Small tables with named rows and columns. After each table, cells are looked up by row and column.

pof:
fields: sog, dib, mapib, pak
garedup: [142, 124, 161, 144]
ralebep: [127, 66, 185, 145]
muzozak: [85, 46, 213, 161]
rud: [148, 143, 152, 146]
somug: [102, 16, 160, 178]
bubos: [156, 161, 148, 136]

bubos, mapib => 148
rud, mapib => 152
muzozak, pak => 161
rud, pak => 146
muzozak, dib => 46
rud, dib => 143
bubos, sog => 156
ralebep, mapib => 185
garedup, mapib => 161
bubos, pak => 136
garedup, dib => 124
somug, sog => 102
ralebep, pak => 145

muf:
         dopivis   zuk  fuzuvek  gegi  fika  numip
gil         70.5  64.7     44.2  27.9  37.8   50.7
niz         54.0  55.2     65.2  39.9  53.8   42.3
mif         48.9  27.8     66.2  63.0  30.5   55.9
fonov       54.6  56.1     34.9  47.0  37.8   53.9
zagovar     51.2  43.3     56.3  51.6  35.7   48.1
fon         40.1  37.3     51.2  40.4  57.0   23.0
zuvev       82.5  36.5     48.9  37.3  20.3   58.2
kitenom     47.3  39.8     37.3  55.2  30.5   34.7
dezef       45.8  30.8     35.0  33.3  47.0   52.9
vupidi      24.8  37.2     37.1  70.5  50.7   60.3
nek         52.5  27.2     44.8  40.6  46.2   48.8
fugun       64.2  60.6     61.4  56.0  34.0   70.9

fuzuvek of niz: 65.2
zuk of fon: 37.3
numip of niz: 42.3
gegi of zagovar: 51.6
gegi of fon: 40.4
gegi of nek: 40.6
gegi of mif: 63.0
fuzuvek of gil: 44.2
zuk of kitenom: 39.8
numip of zagovar: 48.1
fuzuvek of fon: 51.2
dopivis of mif: 48.9
zuk of gil: 64.7
fika of vupidi: 50.7
fuzuvek of nek: 44.8
dopivis of dezef: 45.8
zuk of dezef: 30.8

gifup =
|  | tik | kunusag | besedel | rem |
|---|---|---|---|---|
| vosev | 146 | 119 | 201 | 178 |
| fif | 191 | 130 | 72 | 101 |
| babalub | 210 | 83 | 134 | 138 |
| zir | 105 | 189 | 65 | 106 |
| rasudu | 74 | 29 | 141 | 136 |
| fuz | 147 | 112 | 144 | 202 |
| sop | 179 | 190 | 41 | 86 |
| badavat | 104 | 219 | 81 | 93 |
| lom | 122 | 107 | 134 | 96 |

rem of badavat: 93
kunusag of sop: 190
kunusag of fuz: 112
tik of babalub: 210
kunusag of fif: 130
besedel of fif: 72
kunusag of lom: 107
rem of rasudu: 136
rem of sop: 86
rem of fif: 101
rem of vosev: 178
tik of sop: 179
rem of zir: 106
besedel of lom: 134
rem of lom: 96
rem of fuz: 202
kunusag of badavat: 219
kunusag of vosev: 119
besedel of badavat: 81
besedel of fuz: 144
Row with the largest kunusag: badavat

rad =
columns: lopete, nefa, relo, gopa, lerosig
patoz: [41425, 54094, 48710, 94730, 39729]
kof: [41891, 33888, 52458, 26003, 31887]
voze: [44994, 48077, 39949, 41530, 14735]

What is the relo of patoz in rad?
48710
What is the lerosig of kof in rad?
31887
What is the nefa of patoz in rad?
54094
What is the lerosig of patoz in rad?
39729
What is the lopete of patoz in rad?
41425
What is the lopete of voze in rad?
44994
Row with the largest gopa: patoz

tib =
        butola  pizur  sil  luve  balo
ririv       52     55   84    58    78
vok         59     58   72    70    73
zegaf       63     61   44    47    41
pir         48     51   63    57    69
tok         64     56   39    57    33
kifa        20     46   53    40    57
mutip       53     57   54    25    66
ker         67     59   43    43    45
doravu      53     49   71    74    64

What is the balo of doravu in tib? 64
What is the sil of mutip in tib? 54
What is the butola of doravu in tib? 53
What is the butola of ker in tib? 67
What is the butola of zegaf in tib? 63
What is the butola of vok in tib? 59
What is the pizur of doravu in tib? 49
What is the butola of ririv in tib? 52
What is the pizur of tok in tib? 56
What is the sil of ker in tib? 43
What is the luve of mutip in tib? 25
What is the balo of zegaf in tib? 41

Table fon
	bofa	zalo	zubati	tidisor	mogapa
zevize	-9.7	38.0	-60.3	37.6	-22.9
gitod	-11.7	32.6	-63.9	51.0	-34.3
kadisid	-27.8	56.0	-62.4	15.3	-10.0
zovem	1.2	29.2	-62.9	43.1	-26.9
mevum	-17.2	40.3	-58.2	43.0	-24.5
damifuz	-13.3	37.9	-56.0	45.1	-23.0
sot	-3.1	30.3	-63.9	45.4	-29.7
gaser	-18.8	42.5	-57.0	40.2	-21.4

zevize, tidisor => 37.6
mevum, bofa => -17.2
zevize, zalo => 38.0
gaser, tidisor => 40.2
zovem, mogapa => -26.9
zevize, bofa => -9.7
sot, zubati => -63.9
zovem, bofa => 1.2
damifuz, zubati => -56.0
gaser, bofa => -18.8
gaser, zalo => 42.5
sot, mogapa => -29.7
kadisid, tidisor => 15.3

dogoga =
,ropel,zaki,nam,manim,kul,bazifa,nugoba
pizul,141,127,69,46,96,207,208
gafu,166,133,108,131,128,165,148
vusiv,63,188,0,133,184,104,121
sanevip,59,245,186,149,218,115,131
bomura,12,252,169,123,220,112,151
fube,219,28,154,173,94,155,207
nevem,108,168,40,139,162,122,131
meb,92,182,35,147,175,108,120
mif,149,111,67,46,89,219,220

fube, nam -> 154
meb, nugoba -> 120
gafu, zaki -> 133
fube, manim -> 173
bomura, ropel -> 12
gafu, nam -> 108
Which row has the largest zaki? bomura

kiz:
           ger  vazusuf
rirof    -1217     3414
sikile    8592    -2085
zire      -310     5673
vigide   -3032    -1734
dezepig   5018    -6688

What is the vazusuf of vigide in kiz? -1734
What is the ger of rirof in kiz? -1217
What is the ger of zire in kiz? -310
What is the ger of vigide in kiz? -3032
What is the vazusuf of dezepig in kiz? -6688
What is the vazusuf of sikile in kiz? -2085
What is the ger of dezepig in kiz? 5018
What is the vazusuf of rirof in kiz? 3414
What is the vazusuf of zire in kiz? 5673
Which row has the largest vazusuf? zire

Table sop
|  | bafaza | lil | mami |
|---|---|---|---|
| vobat | -3376 | -2866 | -1900 |
| lebunok | 3803 | -2702 | 7768 |
| nanebak | -3490 | -3321 | -3264 |
| topa | -1744 | -6637 | -7333 |

What is the lil of lebunok in sop?
-2702
What is the bafaza of lebunok in sop?
3803
What is the mami of topa in sop?
-7333
What is the bafaza of nanebak in sop?
-3490
What is the mami of lebunok in sop?
7768
What is the lil of topa in sop?
-6637
What is the lil of nanebak in sop?
-3321
What is the lil of vobat in sop?
-2866
What is the bafaza of topa in sop?
-1744
What is the mami of nanebak in sop?
-3264
What is the mami of vobat in sop?
-1900
What is the bafaza of vobat in sop?
-3376

